Small tables with named rows and columns. After each table, cells are looked up by row and column.

nog
fields: vaf, lodo, tutukiv, milav, rurusur
zoso: [254, 216, 243, 240, 131]
gan: [252, 221, 241, 248, 140]
vinare: [212, 236, 247, 249, 100]
vive: [246, 243, 244, 211, 124]
vupo: [212, 219, 243, 220, 132]
zunagab: [221, 253, 245, 228, 116]
duzune: [226, 240, 248, 210, 89]
niruf: [218, 217, 251, 226, 64]

niruf, vaf -> 218
zunagab, tutukiv -> 245
zoso, tutukiv -> 243
zoso, rurusur -> 131
vive, vaf -> 246
vupo, vaf -> 212
duzune, rurusur -> 89
zunagab, milav -> 228
Row with the largest lodo: zunagab

vinune
           luv  batovin     nur  natofab
pezizo  -13552   -28006  -30215   -21367
terizu   57636    24036  -15268   -37733
dima    -69283   -32675   53547   -19899

What is the luv of pezizo in vinune?
-13552
What is the batovin of pezizo in vinune?
-28006
What is the natofab of dima in vinune?
-19899
What is the luv of terizu in vinune?
57636
What is the nur of dima in vinune?
53547
What is the batovin of terizu in vinune?
24036
What is the batovin of dima in vinune?
-32675
Row with the largest luv: terizu

fot =
fields: zok, fegip, forit, nugamo, satu, rasinim, mirore, bukulaz, leb, nabaz
zez: [-0.383, -0.658, -0.844, -0.891, -0.773, -0.560, -0.242, 0.071, 0.356, 0.526]
farav: [-0.077, 0.330, 0.331, -0.091, -0.566, -0.694, -0.370, 0.127, 0.381, 0.191]
fazak: [-0.078, -0.919, -0.159, 0.614, -0.274, -0.899, 0.032, 0.572, -0.430, -0.846]

What is the forit of farav in fot?
0.331
What is the zok of zez in fot?
-0.383
What is the mirore of zez in fot?
-0.242
What is the satu of fazak in fot?
-0.274
What is the nugamo of fazak in fot?
0.614
What is the fegip of fazak in fot?
-0.919
What is the leb of fazak in fot?
-0.430
What is the satu of zez in fot?
-0.773
What is the leb of zez in fot?
0.356
Row with the largest zok: farav

kosu:
columns: zase, gis, bup, vedol, nal, ser, laz, netobok, rogofi, roni
rorid: [-642, 119, 19, -108, -189, -227, 0, -603, 581, 608]
zud: [-469, 171, 554, -194, -427, -175, -92, -547, 169, 841]
vip: [-737, -107, -611, -378, 33, -102, -1, -336, 675, -128]
lepov: [-821, -29, -600, 32, 537, -334, -85, -430, 610, 636]
sef: [-95, 66, -480, -368, -731, -116, -91, -114, 545, -614]
vufen: [-499, 40, -593, -233, -329, -186, 39, -411, 869, -214]
zivuve: [-675, -379, -405, -801, 420, 108, -304, 191, -242, -89]
gises: [-251, 57, -930, 22, -125, -351, -98, -167, 755, -244]
rozasi: [-768, -193, -160, -698, -1, 82, -94, -238, 233, 18]
vipaz: [-541, -234, -96, -732, 57, 88, -257, 45, -195, 3]
gafad: [-298, -110, -814, -302, 33, -168, -205, 67, 319, -341]
pefifi: [-104, 139, 229, -231, -528, -185, -211, -182, -1, 335]

vip, zase -> -737
zud, nal -> -427
gafad, zase -> -298
rorid, nal -> -189
gafad, laz -> -205
vipaz, bup -> -96
rorid, ser -> -227
pefifi, vedol -> -231
vufen, laz -> 39
pefifi, zase -> -104
vufen, zase -> -499
rorid, roni -> 608
zud, rogofi -> 169
vip, ser -> -102
rozasi, nal -> -1
gafad, ser -> -168
gafad, roni -> -341

Table rak
	sisi	bor	kalevag	bulavag
rekaran	8.042	9.680	0.530	8.481
fop	2.098	7.470	7.881	9.120
tobuke	9.371	5.561	1.801	6.380

What is the kalevag of tobuke in rak?
1.801
What is the kalevag of rekaran in rak?
0.530
What is the bulavag of tobuke in rak?
6.380
What is the sisi of fop in rak?
2.098
What is the kalevag of fop in rak?
7.881
What is the sisi of tobuke in rak?
9.371
What is the bor of rekaran in rak?
9.680
What is the bulavag of fop in rak?
9.120
What is the sisi of rekaran in rak?
8.042
What is the bulavag of rekaran in rak?
8.481
What is the bor of fop in rak?
7.470
What is the bor of tobuke in rak?
5.561

Table ralevu
         nibelo   pon   som   lor
sufip      59.4  58.6  55.7  49.5
gunag      58.5  58.1  57.5  79.5
misu       59.0  56.2  54.4  74.5
zovatov    58.0  57.4  56.9  37.3
kero       57.3  56.3  57.8  71.6
radifeg    57.3  57.4  57.9  22.8
kuganad    58.3  58.4  58.0  68.3
vebabu     57.5  57.7  58.4  57.9
pud        57.5  59.0  59.3  34.8
tig        56.6  56.8  59.3  45.9
naze       57.0  58.5  60.9  86.6
botogez    57.4  56.7  57.5  87.0
zenafa     56.9  57.9  60.2  48.1

What is the nibelo of naze in ralevu? 57.0
What is the som of misu in ralevu? 54.4
What is the pon of misu in ralevu? 56.2
What is the pon of sufip in ralevu? 58.6
What is the nibelo of gunag in ralevu? 58.5
What is the lor of radifeg in ralevu? 22.8
What is the som of kero in ralevu? 57.8
What is the nibelo of tig in ralevu? 56.6
What is the lor of tig in ralevu? 45.9
What is the nibelo of zenafa in ralevu? 56.9
What is the som of vebabu in ralevu? 58.4
What is the pon of pud in ralevu? 59.0
What is the pon of naze in ralevu? 58.5
What is the lor of vebabu in ralevu? 57.9
What is the lor of misu in ralevu? 74.5
Which row has the largest lor? botogez

paf =
,kis,bap,bunidup,nunotu,muginor,gevoker,mez,rog,sigepu,susibo
tivu,-420,-48145,11690,-63873,29611,-82996,49049,-95885,50635,-91964
fevupul,-47500,11234,-63544,29455,-83382,49990,-95696,50901,-92336,47286
pako,-39795,-1230,-43709,-348,-48259,11975,-64035,29535,-82723,48628
vakaze,11125,-63358,29203,-83059,49618,-95453,50760,-92276,47271,-86510
rul,50789,-96475,51000,-93158,48210,-87158,39374,-88941,49459,-93779
biz,-931,-44074,124,-48706,12246,-64144,29537,-82692,48611,-95984
rim,-92910,52989,-94310,48874,-87735,39897,-89579,50049,-94176,50028
dabakis,-43291,-701,-47902,11524,-63792,29681,-83128,49182,-95953,50652
let,-63514,29665,-83641,50351,-96435,51215,-93027,47810,-86810,39097
vezo,29091,-83056,49745,-95900,50830,-92804,47685,-86765,39090,-88665
lik,52133,-93594,48288,-87336,39661,-89385,49913,-94112,50010,-94584
bokebe,-84733,51639,-97216,51622,-93653,48564,-87331,39448,-88993,49476

What is the gevoker of rim in paf? 39897
What is the rog of bokebe in paf? 39448
What is the rog of rim in paf? 50049
What is the bunidup of let in paf? -83641
What is the susibo of vezo in paf? -88665
What is the gevoker of fevupul in paf? 49990
What is the sigepu of vezo in paf? 39090
What is the gevoker of rul in paf? -87158
What is the kis of let in paf? -63514
What is the kis of pako in paf? -39795
What is the bunidup of tivu in paf? 11690
What is the rog of biz in paf? -82692
What is the nunotu of rul in paf? -93158
What is the bap of fevupul in paf? 11234
What is the gevoker of tivu in paf? -82996
What is the bap of rim in paf? 52989
What is the kis of rul in paf? 50789
Which row has the largest susibo? dabakis

